cols: J B G S N X U F C
Z40: [38 88 50 60 86 137 47 84 103]
Z961: [107 156 86 168 131 122 127 140 71]
Z413: [19 62 120 41 90 106 22 46 85]
Z930: [107 156 86 168 68 118 113 164 112]
Z310: [38 88 50 60 86 137 47 84 77]
col: [50 86]  G
col: [85 112 77]  C
col: [131 90]  N
col: [107 19]  J
col: [90 68 86]  N

cols: Q P Y M R K W H
Z601: [180 49 103 93 172 44 194 138]
Z619: [169 83 116 131 67 55 151 69]
Z495: [34 131 88 79 94 140 32 109]
Z670: [64 106 94 91 107 132 91 110]
Z702: [65 113 103 114 59 131 80 73]
Z397: [110 70 113 127 95 119 168 90]
Z500: [117 95 100 95 112 82 102 107]
Z80: [110 102 107 114 77 95 104 80]
col: [94 103 113 100]  Y
col: [110 73]  H
col: [55 140 132 131 119 82 95]  K

cols: T D E A
Z266: [140 141 117 120]
Z723: [58 24 117 120]
Z593: [113 134 117 120]
Z55: [111 90 61 74]
Z998: [111 134 67 114]
Z816: [111 4 131 167]
Z557: [170 117 117 120]
Z234: [111 111 117 120]
Z347: [47 134 105 96]
Z166: [62 134 117 120]
Z805: [118 100 117 123]
col: [170 111]  T
col: [134 90 134 4]  D
col: [67 131 117]  E
col: [120 74 114]  A
col: [120 120 96 120 123]  A
col: [120 74 114 167]  A

cols: lup Neto diz kefep
Z661: [28 101 85 64]
Z213: [63 107 100 43]
Z993: [28 110 85 64]
Z914: [76 111 107 73]
Z734: [31 94 102 77]
Z776: [72 110 102 34]
col: [101 107]  Neto
col: [28 63]  lup
col: [28 76 31]  lup
col: [76 31 72]  lup
col: [64 43 64 73 77]  kefep

cols: Gegod Dep Lepu Ket fupok vufaz dibe koso
Z4: [175 99 174 72 48 81 150 140]
Z123: [156 173 129 19 92 153 66 63]
Z978: [119 104 84 90 18 46 165 27]
col: [19 90]  Ket
col: [72 19]  Ket
col: [81 153]  vufaz
col: [174 129]  Lepu
col: [156 119]  Gegod

cols: sezu Rav rov famo
Z725: [124 95 49 159]
Z922: [38 123 82 94]
Z802: [22 161 58 115]
col: [124 38]  sezu
col: [49 82]  rov
col: [159 94]  famo
col: [95 123]  Rav
col: [123 161]  Rav

cols: Nuku popi Tufez Tumut kof
Z447: [74 71 68 157 186]
Z3: [115 88 111 103 127]
Z418: [127 94 126 116 151]
col: [103 116]  Tumut
col: [115 127]  Nuku
col: [127 151]  kof
col: [186 127]  kof
col: [88 94]  popi
col: [157 103]  Tumut

cols: guz rovu Redi gabip Serol nonuz lelas
Z227: [87 116 119 99 75 87 91]
Z589: [50 9 106 80 25 61 73]
Z845: [173 20 173 175 141 173 168]
Z344: [81 90 99 50 40 83 87]
Z489: [116 34 161 127 99 103 99]
Z456: [96 83 70 85 95 88 71]
Z298: [153 144 168 165 141 146 158]
Z893: [105 21 143 125 91 112 125]
Z546: [164 92 156 161 153 175 159]
Z672: [118 82 105 101 130 125 112]
col: [168 143]  Redi
col: [106 173 99 161 70]  Redi
col: [75 25 141 40 99 95 141]  Serol
col: [161 70 168 143]  Redi
col: [61 173]  nonuz
col: [99 80 175 50 127 85 165 125]  gabip
col: [91 73 168 87 99]  lelas

cols: Tefeb lav zare gaziv
Z76: [96 109 150 36]
Z698: [104 108 28 128]
Z732: [49 122 152 111]
col: [28 152]  zare
col: [108 122]  lav
col: [128 111]  gaziv

cols: bur teno fined lafu
Z762: [159 170 139 113]
Z790: [139 18 36 126]
Z465: [139 18 196 126]
col: [36 196]  fined
col: [170 18]  teno
col: [139 36]  fined

cols: basep mur Kas kunen Mudi Zani penu Kelap
Z562: [22 121 82 78 84 116 120 60]
Z270: [128 38 154 121 184 80 74 147]
Z626: [111 110 112 46 135 77 177 107]
col: [22 128]  basep
col: [121 38]  mur
col: [74 177]  penu
col: [38 110]  mur
col: [154 112]  Kas
col: [120 74]  penu

cols: bekag nikot resa rosu Rof sesi nilel
Z531: [100 72 104 80 162 96 46]
Z7: [132 91 131 132 35 137 140]
Z605: [34 147 40 88 162 56 101]
Z421: [151 89 51 183 81 46 166]
Z595: [145 43 135 156 55 108 166]
Z121: [133 175 62 155 75 66 169]
Z464: [165 56 85 129 82 47 116]
Z652: [134 108 84 54 142 66 87]
col: [183 156]  rosu
col: [56 46 108]  sesi
col: [156 155]  rosu
col: [80 132]  rosu

cols: gise Tuleg Fet Fafo Nibur Med moza
Z854: [80 180 87 145 106 86 98]
Z819: [87 48 97 68 69 121 71]
Z157: [80 180 87 145 95 90 86]
Z968: [92 164 94 106 71 78 74]
col: [87 97 87]  Fet
col: [68 145 106]  Fafo
col: [106 69]  Nibur
col: [87 80]  gise
col: [71 86 74]  moza
col: [71 86]  moza

cols: doto pep rizip fifim gude Fizu
Z459: [138 106 67 109 83 152]
Z129: [135 34 67 81 97 107]
Z204: [81 71 142 194 89 121]
Z924: [81 71 142 194 89 117]
Z211: [66 81 114 116 117 142]
Z584: [74 143 41 119 100 87]
Z781: [110 143 41 119 100 87]
col: [34 71 71 81 143]  pep
col: [194 194 116]  fifim
col: [71 71 81]  pep

cols: varuz rema sizoz Puv sazaf Zimuz gese zed Beg
Z786: [84 33 101 81 103 70 126 72 76]
Z740: [83 81 66 104 103 119 86 109 152]
Z789: [101 101 101 103 146 139 121 106 185]
Z362: [82 146 71 93 101 117 77 55 142]
Z152: [82 146 71 93 101 90 139 124 113]
Z498: [98 115 172 37 96 84 25 155 71]
Z107: [156 35 125 145 73 92 71 105 94]
col: [103 103 146 101 101 96]  sazaf
col: [185 142]  Beg
col: [139 117 90 84]  Zimuz
col: [124 155]  zed

cols: fut pem Fen faf Rubuz lenap niv fenus
Z726: [109 75 117 86 27 56 52 42]
Z329: [80 122 61 106 83 168 104 68]
Z162: [107 76 111 80 29 55 48 46]
Z875: [158 72 144 38 33 118 111 108]
Z673: [80 162 61 106 83 168 104 68]
Z188: [129 102 110 78 64 87 45 82]
Z580: [105 44 124 63 60 82 105 118]
col: [107 158]  fut
col: [106 80]  faf
col: [106 80 38]  faf
col: [56 168 55 118 168 87]  lenap
col: [33 83]  Rubuz

cols: Sive bapo lumi gim fid nuliv
Z505: [68 117 44 163 160 141]
Z458: [74 117 38 162 132 120]
Z401: [64 116 36 171 140 126]
Z629: [83 116 64 154 183 153]
Z251: [94 117 57 135 137 123]
Z434: [110 117 47 111 74 80]
Z917: [49 116 14 175 109 104]
col: [153 123]  nuliv
col: [117 116 116 117 117 116]  bapo
[64 116 36 171 140 126]  Z401
col: [44 38 36 64]  lumi

cols: Gokod Ruri Gozi mobef tezi
Z317: [98 148 104 104 114]
Z68: [96 171 100 138 107]
Z771: [96 171 112 106 115]
Z355: [106 59 61 169 111]
Z184: [101 92 94 126 113]
Z527: [100 91 103 104 78]
Z579: [92 135 140 172 96]
Z784: [99 73 108 63 99]
Z32: [90 52 136 48 105]
Z325: [96 171 100 138 109]
col: [104 172 63 48]  mobef
col: [61 94 103 140 108 136]  Gozi
col: [106 169 126 104 172 63 48]  mobef
col: [138 106 169]  mobef
col: [171 59 92 91 135 73 52]  Ruri
col: [103 140 108 136 100]  Gozi

cols: Topa Zavob far Geful Nol Tiput Rovil Kiz
Z361: [55 107 144 89 98 185 107 101]
Z428: [123 87 20 117 111 113 59 195]
Z708: [118 95 92 108 103 62 94 79]
col: [144 20]  far
col: [195 79]  Kiz
col: [59 94]  Rovil

cols: zuzuz sak beles Zunu buga Sivil ninev siba bazez
Z142: [95 127 108 72 131 85 101 96 103]
Z617: [118 68 93 137 62 89 108 90 69]
Z8: [72 102 94 25 113 145 100 98 144]
Z869: [81 112 88 33 125 129 93 120 144]
Z69: [80 129 100 46 144 79 101 109 129]
Z722: [103 119 91 104 120 107 105 93 98]
Z778: [83 128 86 43 140 129 104 87 123]
Z868: [108 73 97 95 71 83 104 115 109]
col: [87 115]  siba
col: [33 46]  Zunu
col: [91 86 97]  beles

cols: nad fepan movib Ludo Sep
Z883: [74 123 26 150 96]
Z466: [141 46 94 118 61]
Z990: [75 113 73 149 96]
col: [61 96]  Sep
col: [118 149]  Ludo
col: [94 73]  movib
col: [96 61]  Sep
col: [123 46]  fepan

cols: fiz Valok povu Sif kirev vupo Kide menud
Z654: [135 109 119 38 93 163 89 66]
Z386: [85 58 83 127 64 32 73 83]
Z824: [66 52 70 149 64 80 106 49]
col: [73 106]  Kide
col: [32 80]  vupo
col: [66 83]  menud
col: [89 73]  Kide
col: [58 52]  Valok
col: [127 149]  Sif

cols: Pekog rok fevu Vinu votor mub novon
Z623: [120 101 113 94 75 154 110]
Z367: [121 117 97 123 102 60 112]
Z14: [110 133 113 82 87 42 133]
Z827: [82 143 109 128 115 121 91]
Z446: [47 108 104 98 105 138 101]
Z309: [165 57 87 74 118 30 125]
Z99: [69 59 111 53 143 153 66]
col: [133 91 101 125 66]  novon
col: [117 133 143 108 57 59]  rok

cols: Buf vari ler Kosa begof keme Mik zuf midif
Z63: [103 101 93 93 111 76 130 101 110]
Z987: [107 105 77 83 81 97 99 92 123]
Z98: [100 103 92 96 99 99 102 97 108]
Z54: [94 102 116 109 98 104 107 105 95]
Z828: [93 96 119 121 123 101 93 108 69]
Z75: [96 100 109 111 196 107 88 101 107]
Z766: [99 98 118 108 83 122 83 98 91]
Z829: [92 100 155 98 78 108 141 106 110]
col: [110 123 108 95 69 107 91]  midif
col: [107 100 94]  Buf
col: [96 100]  vari
col: [98 123]  begof
col: [107 100 94 93 96]  Buf
col: [99 102 107 93]  Mik
col: [69 107 91 110]  midif

cols: pavur Zapu pasit noge sar
Z201: [91 115 92 69 103]
Z834: [90 123 96 40 127]
Z856: [77 127 107 109 103]
Z887: [96 110 105 77 122]
Z870: [86 117 101 104 97]
Z508: [87 129 93 28 129]
Z457: [83 125 85 64 94]
Z274: [62 147 100 107 91]
col: [94 91]  sar
col: [125 147]  Zapu
col: [77 96]  pavur
col: [85 100]  pasit

